One vector is turned by the same rotation once a step. Each row is the vector after some number of steps, and that number follows the row.
The counts run from 0 to 249.
[ 1.89  1.14 -6.49  0.16  3.32  0.10 -2.95  0.07 -0.16 -2.24 -1.55  0.18
 -0.85  1.20 -4.95 -0.52  3.21 -0.35 -0.55  1.15  3.63 -0.10  4.01 -0.31
 -0.72  0.38  0.38 -3.42  3.82 -1.08  1.05  0.32 -3.15  1.80 -0.51  0.08
 -2.38  0.83  2.20  1.07  1.92 -0.83  2.86  3.52 -4.64 -2.65  1.98 -0.92
  2.13 -2.73  1.35  1.91  2.51 -2.14] | 155
[ 2.77 -1.66  1.82  3.20  1.41  0.28 -5.22  1.57  2.28  3.03 -0.66 -0.29
  2.17  1.42  2.20 -3.13 -1.26 -0.32  2.26 -1.32 -1.02 -1.78  2.08  3.18
  1.88 -3.26 -2.89 -0.26 -2.10  2.33 -2.74 -1.61 -0.51  3.44  3.27 -5.21
  0.67  1.41 -0.75  0.79  2.32 -1.29  1.31 -2.83  2.63 -0.49 -2.84  1.13
  0.65 -0.81 -1.93  0.19 -2.24  4.36] | 237
[ 4.92  1.34  0.05  4.31  1.17 -0.05 -2.84  1.41  2.20 -2.08 -2.16 -0.40
  2.38  1.45 -1.46 -1.18  0.91  0.06  1.62 -1.92 -0.96 -0.96  1.65  4.96
 -1.24 -3.80 -2.65 -2.94  0.92 -0.86 -2.02  2.03  0.57 -0.59  0.95 -3.48
  1.12  1.73  1.36 -1.02  4.63 -0.16  3.95  1.10 -3.22 -2.75 -1.89 -1.92
  1.48 -2.28  2.98  1.32 -1.95 -1.04] | 187
[ 2.52  3.44  0.63  3.04  3.82  2.57 -3.93  3.59  2.37  2.55  0.71  0.33
 -0.22  1.38  1.14 -0.67 -0.32 -1.21  0.17  1.51 -0.26  0.62  3.10  4.94
  0.69 -3.23 -2.28 -1.30  0.36  1.10 -3.04 -2.08 -2.94  2.60 -0.82 -3.95
 -2.79  2.52  2.03 -1.41  1.07 -4.76  2.51 -1.04 -1.39 -2.43 -2.38 -1.73
  0.95 -0.72  0.52 -0.47 -1.16  2.92] | 3
[ 0.00 -0.02 -4.44 -0.71 -2.22  0.83 -3.38  1.12 -2.97 -4.13  1.06 -2.29
 -0.91 -1.23  0.29  0.47 -0.10 -0.02 -4.12  1.73  2.66  1.27  6.12 -4.52
 -0.15  0.61  0.07  2.22  0.33 -1.59  1.53 -1.93 -3.02  0.54 -1.42  0.99
 -2.60  2.66  0.55  0.26  0.81 -0.31 -5.40  1.38 -0.80 -1.04 -2.25 -1.38
 -2.43 -1.14  3.10 -3.11  2.14  0.05] | 28
[ 1.36 -2.31  1.49  0.51 -3.08  2.36 -2.69  0.21 -3.28 -3.55 -1.81 -2.27
  0.51 -4.54  3.83 -3.24  1.78  2.65 -1.66 -2.06  1.64  1.25  0.76 -1.78
 -0.83 -2.37 -2.22 -0.92 -1.79  0.02  0.30  1.42  1.00  1.15  0.64 -1.01
 -1.10  2.10  2.95 -0.70  4.54 -0.60  0.28 -2.60  0.74 -2.78 -2.75 -2.10
 -0.31 -0.69  4.48  4.69  1.60 -3.34] | 49
[ 2.93  1.21  3.55  5.03 -2.76 -0.91  1.07  1.76  1.54 -3.75  0.05 -2.58
  2.48  1.14  0.49  1.45 -1.10 -3.60  0.21  0.64 -4.14  3.30  2.86 -1.30
  1.74  0.61  1.70  1.66 -2.76  0.51 -3.40 -2.05 -3.71 -3.97  0.39  2.37
  1.17  2.36  2.66 -1.73  0.16 -2.21 -0.40  1.93 -2.46 -3.06 -2.36 -1.11
  0.63 -1.06 -1.04 -3.40  0.22 -2.58] | 180
[ 4.13  1.25  1.78 -0.33 -2.74  1.93  0.82 -0.89  0.88 -2.11  0.06  1.10
 -1.72  0.79  2.46 -2.84  0.82 -1.50  0.06  2.97  2.03  0.73  0.29  3.07
  1.94 -0.48  0.36 -2.14  2.77 -1.50 -0.58  0.75  0.57  2.39 -1.38  0.75
 -3.43  5.05 -1.53  1.92  4.70  0.07  0.34  2.42 -2.87 -1.82 -1.96 -2.07
  2.08 -5.39  3.75 -2.72  0.23 -0.24] | 176
[ 2.42  0.22 -3.53  0.80  3.03 -0.76 -2.13  0.94  0.99 -2.43 -0.07 -0.12
  0.81  3.01 -3.01 -1.60  0.45 -0.70 -2.17  3.81  2.85  1.79  4.60 -2.10
  1.78  2.45  1.30  0.47  3.34 -0.86 -0.95 -1.34 -5.25  3.36  0.83  1.52
 -1.17  3.37  0.67  3.38 -1.83 -1.53  1.37  3.40 -5.18 -2.27 -0.03  0.19
  1.45 -2.23 -2.30 -1.70  1.91  2.24] | 173
[ 3.46 -2.11 -2.99  0.67 -2.61  1.26 -4.83 -0.14 -0.58  0.19 -0.41 -0.52
 -1.47 -0.07  2.32 -1.65 -0.27  1.77  1.84 -1.34  1.89 -1.94  2.50  2.82
  1.45 -3.78 -1.44 -0.60 -0.25 -0.75 -0.77  1.90  0.88  1.14 -2.29 -2.61
 -2.33  2.62 -3.11  2.21  7.35  1.16 -2.55  1.24  0.90  0.35 -2.05 -1.45
 -0.46 -5.16  3.90 -1.04 -1.17  0.40] | 225
[ 1.10 -1.34 -1.54  3.60  0.82 -0.47 -1.59  3.56 -0.29 -4.90  0.34 -3.01
  2.98 -0.11 -1.64 -0.59  0.90  0.12 -3.15 -1.62 -1.06  2.86  4.63 -5.02
 -0.01  1.24 -1.24  1.73 -0.66 -0.89 -0.75  0.36 -3.30 -0.10  1.47  1.02
  2.16  1.42  5.56 -1.18  0.67 -1.05  0.03 -0.48 -1.48 -5.61 -0.74 -1.07
 -0.66  0.04  0.10  2.83  1.72 -1.58] | 17
[ 3.07  2.88  3.81  4.29 -2.16  0.60  0.14  1.72  0.85 -1.23 -0.01 -1.39
  1.04  1.34  1.93  2.00 -2.10 -4.26  0.65  2.20 -2.46  3.12  2.91  1.73
  2.37 -1.58  2.24  1.77 -2.29  0.66 -4.15 -2.41 -3.90 -3.14 -1.77  1.58
 -1.49  1.29  1.24 -1.94  1.02 -3.15 -0.56  2.92 -2.39 -1.68 -1.78 -1.60
  0.25 -1.65  0.24 -5.54 -0.26 -2.58] | 179
[ 0.88 -3.10  1.14  1.85 -1.39 -1.33 -3.86 -1.96  0.21  3.89 -0.73 -1.01
  0.53  1.10 -2.54  2.49 -2.58 -2.21  3.80  0.58 -1.89 -1.93  2.16  0.80
  2.58 -1.91 -0.33 -0.38 -4.85  3.34 -0.68 -1.95  0.23  0.41  3.26 -1.44
 -2.14 -0.29 -3.42  1.51  3.95  4.34 -4.00 -0.76  2.50  0.99 -0.29  3.65
  1.35 -4.29 -1.62 -2.78 -1.86 -1.21] | 92
[ 1.55 -0.80 -4.84 -0.64  0.85  1.18 -7.02 -1.09 -3.12  2.34 -3.30  0.57
 -0.43 -1.97 -2.32 -0.13  3.55  2.89  1.05 -0.47  3.74 -0.51  3.74  0.19
 -1.25 -3.54 -0.96 -2.87  0.16  1.09  1.38  0.28 -1.10  1.21  0.15 -4.17
 -3.75 -2.18  0.66  2.62  2.41 -0.38  1.78  0.94 -0.65  1.14  2.12  0.72
  2.23 -1.41  1.48  2.24  1.25 -1.32] | 88
[ 1.20 -3.27  4.53  3.12 -2.03  0.49 -3.15  1.53 -0.55  2.58  0.57 -2.79
 -0.06  0.01  1.89  0.17 -3.98 -0.76 -0.62  0.47 -2.27  2.19  1.76 -1.23
  3.61 -1.00  0.21  3.40 -5.32  1.72 -2.48  0.66 -1.26 -0.48  0.10  0.75
 -2.15  2.10  0.22  3.02  3.73  0.17 -3.94 -1.80  0.00 -1.67 -2.47  2.04
 -0.80 -4.18 -0.63 -4.36 -2.60 -0.70] | 44
[ 0.16  3.62  0.85 -0.34 -1.93  2.15 -0.66 -2.21 -0.58  1.79 -0.66  0.25
 -2.34  1.02  1.09  1.30  0.67 -4.86  4.26  1.65 -1.12 -2.14  1.20  2.62
  1.39 -3.13  0.36 -2.95 -2.18  2.33  1.21 -3.22 -0.30  0.71  0.93  0.02
 -6.62  1.56 -1.47 -4.14  3.52  0.29 -2.97  0.31  2.73  0.01 -1.70 -0.54
  1.23 -1.48  1.81 -2.63  1.21 -3.40] | 129
[ 2.64 -0.42  1.40 -1.30 -3.69  1.44  3.42 -2.07 -1.19 -4.88 -0.64 -0.14
 -1.37 -1.11 -0.02 -0.84  3.10 -2.20 -0.31  2.98  0.30  3.10  1.59 -2.81
  1.61  2.45  1.11 -2.46  1.63 -1.22  1.59 -0.38 -0.67  1.82  0.76  4.33
 -2.92  3.14  0.46  0.09  2.80  1.07 -0.34  2.12 -1.76 -3.67 -0.96 -0.92
  3.15 -3.51  2.36  0.65  3.02 -3.49] | 145
[-2.12  0.01  2.00  2.16 -1.80  0.14 -4.64 -0.05 -1.53  2.08 -0.07 -2.29
  0.58 -0.38  2.17  0.69 -3.03 -1.75  0.39  0.06 -1.80 -0.40  3.43 -1.59
  1.14 -2.17  0.15  2.07 -6.42  2.77 -0.60 -2.94 -1.43 -0.57  1.69 -1.57
 -3.24  0.73 -0.97 -1.89  0.96 -0.25 -5.09 -2.48  3.52  0.99 -3.26  1.04
 -1.37  0.30 -0.38 -3.97 -0.22 -0.64] | 63
[ 0.06 -2.49 -2.92  1.12  3.47 -1.03 -1.48  0.48  0.44  0.87 -2.11 -2.96
  1.34  4.00 -2.94 -1.75  1.62 -1.74  1.06 -0.43  0.10 -1.63  1.02 -2.98
  1.63  1.61  0.18 -1.93  0.70  1.61 -0.58  0.90 -3.79  3.33  2.33  1.94
 -3.26  1.75  4.15 -0.64  0.64 -1.69  1.40  0.17 -2.69 -5.22  2.68  1.52
  0.68 -3.29 -2.31  3.27  1.87 -2.39] | 153
[ 4.16 -3.70 -3.69  0.57 -2.10  1.01 -4.49 -0.55 -0.76 -1.36 -0.14 -0.48
 -1.06 -1.08  0.20 -2.17  1.08  3.16  0.36 -1.69  3.48 -0.52  3.28  0.96
  0.85 -2.08 -2.18 -1.25  0.56 -1.29  0.49  2.65  2.48  2.02 -1.22 -2.14
 -0.02  2.91 -3.16  3.19  6.48  1.15 -1.19  1.23 -0.09 -1.27 -2.13 -1.38
 -0.13 -5.12  4.62  1.16 -0.51  0.38] | 224
[ 4.13  0.37  1.07  5.31  3.48  0.33 -2.74  3.22  5.05 -0.35  1.28 -0.86
  2.46  1.29 -2.81  0.77 -1.13 -2.78 -1.07  1.94 -2.39  2.22  4.44  1.46
  1.17  0.34 -2.04  1.53  0.29 -0.44 -3.02 -0.63 -1.95  0.29  1.54 -1.95
  2.21  1.61  1.80  2.56 -0.32 -0.42  1.38  0.37 -3.45 -3.21 -2.22  0.37
  2.11 -2.19 -2.52 -2.18 -2.65  3.65] | 5
[ 3.11  0.50 -3.22  0.71 -0.60  0.98 -6.22 -2.52 -0.48  0.97 -2.73  2.69
 -1.05 -2.36 -3.25  1.16  2.63  1.70  1.92 -0.58  2.74  0.01  4.74  1.99
 -1.70 -3.88 -1.64 -3.18 -0.79  0.46  0.88 -0.13  0.27 -0.68  0.50 -4.63
 -1.50 -3.19 -1.21  2.14  3.58  1.26  2.13  1.40 -1.37  2.72  0.54  0.49
  3.42 -1.57  1.97  0.95 -0.15 -2.15] | 89
[ 0.60  0.77  3.10  1.85 -1.42 -0.41 -0.44 -1.44 -0.72  1.75 -0.51 -0.64
 -1.30  0.26  0.02  3.08 -0.76 -4.03  2.91  3.00 -3.44  2.86  2.87 -2.45
  3.16 -0.08  1.82  0.19 -4.77  3.26 -1.18 -3.05 -4.22 -1.93  0.36  2.01
 -3.77 -1.59  0.32  0.93 -0.05 -1.41 -1.46  0.73  0.78 -0.10  0.79  2.38
  2.05 -1.88 -3.09 -4.25  0.87 -3.64] | 112
[ 1.39 -0.66 -2.71  4.07  2.59 -2.15 -4.70  2.22  1.79  1.91 -0.56 -3.24
  1.89  5.76 -2.87 -0.20 -2.77 -1.85  1.20 -0.38 -0.14 -1.71  3.82  0.52
  2.84 -0.79  0.89  1.43 -1.22 -0.03 -3.53 -0.32 -4.79  0.26 -1.13  0.16
 -0.41  2.57  0.52  1.51  1.66 -1.60 -2.32  2.92 -2.12 -2.56  1.03  0.90
 -1.13 -4.48 -1.67 -3.67 -1.48  0.53] | 190
[ 0.26  2.81  0.59 -1.69 -1.09  2.92 -3.27 -2.42 -2.30  1.60 -2.22  1.22
 -1.49 -2.65  3.18 -1.03  1.58 -1.57  2.34  0.92  0.04 -1.10  1.62  1.15
 -0.17 -4.20 -0.83 -3.47 -2.88  3.67  2.15 -4.01 -0.45  2.27  2.33 -3.67
 -5.50  0.19 -0.77 -3.63  1.41 -1.71  0.06 -2.32  3.62  1.20 -2.66 -0.68
  2.13  2.02  1.43  1.04  2.71 -1.76] | 99
[ 1.37 -0.36 -6.18 -1.11 -0.27 -1.16 -2.22 -2.76 -0.95 -2.30 -0.92  0.59
 -2.32  0.44 -5.54  1.98  2.29 -1.37 -0.09  2.52  1.88  0.00  5.60 -3.76
  0.54  1.83  1.59 -1.86  0.69 -0.06  1.98 -1.25 -2.14  0.60  0.93  2.18
 -2.86  0.07 -0.74  2.75  0.44  1.76 -1.88  3.31 -1.13 -0.16  1.22  1.07
  2.52 -3.15 -0.42 -0.95  3.01 -2.27] | 125
[-0.58  1.86 -2.48 -1.34 -0.85  1.98  0.22 -0.93 -1.57 -3.33 -1.19 -1.20
 -0.19  1.85  2.40 -3.92  2.28 -2.06 -0.18  0.68  2.11 -2.47  0.11 -1.97
  0.87 -0.79 -0.10 -2.91  1.50  0.22  1.30 -2.82 -1.41  3.94  0.94  1.24
 -4.86  5.27  1.08 -5.71  1.43 -1.76 -1.44  0.21  0.16 -3.37 -2.70 -3.27
 -0.47 -0.49  3.00  1.99  4.33 -0.87] | 165
[ 3.43  0.38 -0.77 -0.07  0.11  2.51 -5.86  1.02 -1.59  0.21 -0.48  1.91
 -1.19 -3.07  1.02 -1.23 -0.11  3.42 -3.25  2.23  4.49  2.86  4.63  2.61
  0.31 -2.24 -1.71  0.02  1.29 -1.19 -1.00  0.67 -1.67  1.52 -3.12 -3.17
 -3.02  1.72 -0.97  4.43  2.70 -1.75  1.05  0.94 -3.41  1.15 -1.26 -1.40
  1.75 -1.78  1.88 -1.72 -1.01  1.21] | 40
[ 3.86  1.92  3.61  3.27 -3.89  2.62 -3.24  0.12 -0.52 -0.92  0.45  0.34
 -1.36 -3.90  4.49  2.50 -0.54 -0.88  1.93  0.90 -2.77  4.82  4.31  0.79
  1.97 -3.17 -0.48  1.52 -4.24  0.67 -2.14 -2.66 -1.04 -2.74 -1.99 -2.32
  0.51 -1.61  0.66  0.90  2.92 -2.35 -1.06  0.16  2.87  1.81 -4.13 -1.43
  1.68 -0.06  1.64 -2.96 -0.75 -1.45] | 246
[ 1.48  0.56 -2.58  0.42  0.59  0.53 -2.15  1.84 -2.70 -2.54 -2.26 -2.79
  0.93  1.20  1.67 -3.44  1.80  1.65 -1.29 -1.33  3.08  0.13  1.38 -3.11
  0.10 -1.12 -0.21 -1.30  1.40 -0.44 -1.59  0.15 -4.89  2.44 -1.35  0.09
 -3.46  2.66  4.56 -2.38  1.05 -4.47  3.28  1.21 -2.15 -4.77  0.02 -2.86
 -0.91 -0.29  1.54  2.90  3.31 -2.40] | 184
[ 0.42 -0.53 -5.75  0.33  4.02 -0.77 -3.24 -0.36  0.13 -0.45 -2.13 -1.19
  0.36  3.42 -4.21 -1.06  1.87 -1.00 -0.46  1.07  2.58 -0.44  2.68 -2.65
  0.55  0.87  0.40 -2.20  2.07  0.60  0.05  0.59 -4.74  3.40  0.52  1.14
 -3.95  1.54  3.69 -0.08  0.45 -2.19  2.11  1.79 -3.31 -3.78  3.39  0.69
  0.84 -3.10 -0.78  2.65  2.84 -2.14] | 154
[ 4.64  0.16  3.92  0.26 -2.77  1.99 -0.11 -3.37  1.10  0.07 -1.58  2.66
 -2.72 -2.61  0.08  0.54  1.22 -1.68  3.05  3.14 -0.59  2.64  1.54  3.27
  1.42 -1.71 -1.45 -2.76 -0.45  1.15  1.12 -0.06  1.62  0.46  1.43 -0.72
 -3.30  0.46 -3.19  2.96  4.06  2.71  0.73  1.05 -0.26  1.04 -1.66  0.87
  5.32 -4.03  0.99 -0.97 -0.69 -2.56] | 109
[ 5.51  0.29 -0.15  1.53  0.31  1.22 -3.42  1.41  1.05 -2.92 -0.92  1.18
  0.94 -1.05  0.53 -4.12  1.64  2.07 -1.35  0.65  2.29  0.75  3.69  3.38
 -0.50 -1.31 -2.40 -1.98  2.67 -1.51 -0.94  0.67  0.65  2.82  1.06 -4.19
  1.29  3.90 -1.12  2.20  2.87 -1.05  2.28  1.75 -2.68 -0.74 -4.02 -2.55
  1.80 -1.89  2.30  1.43 -0.28  3.10] | 205
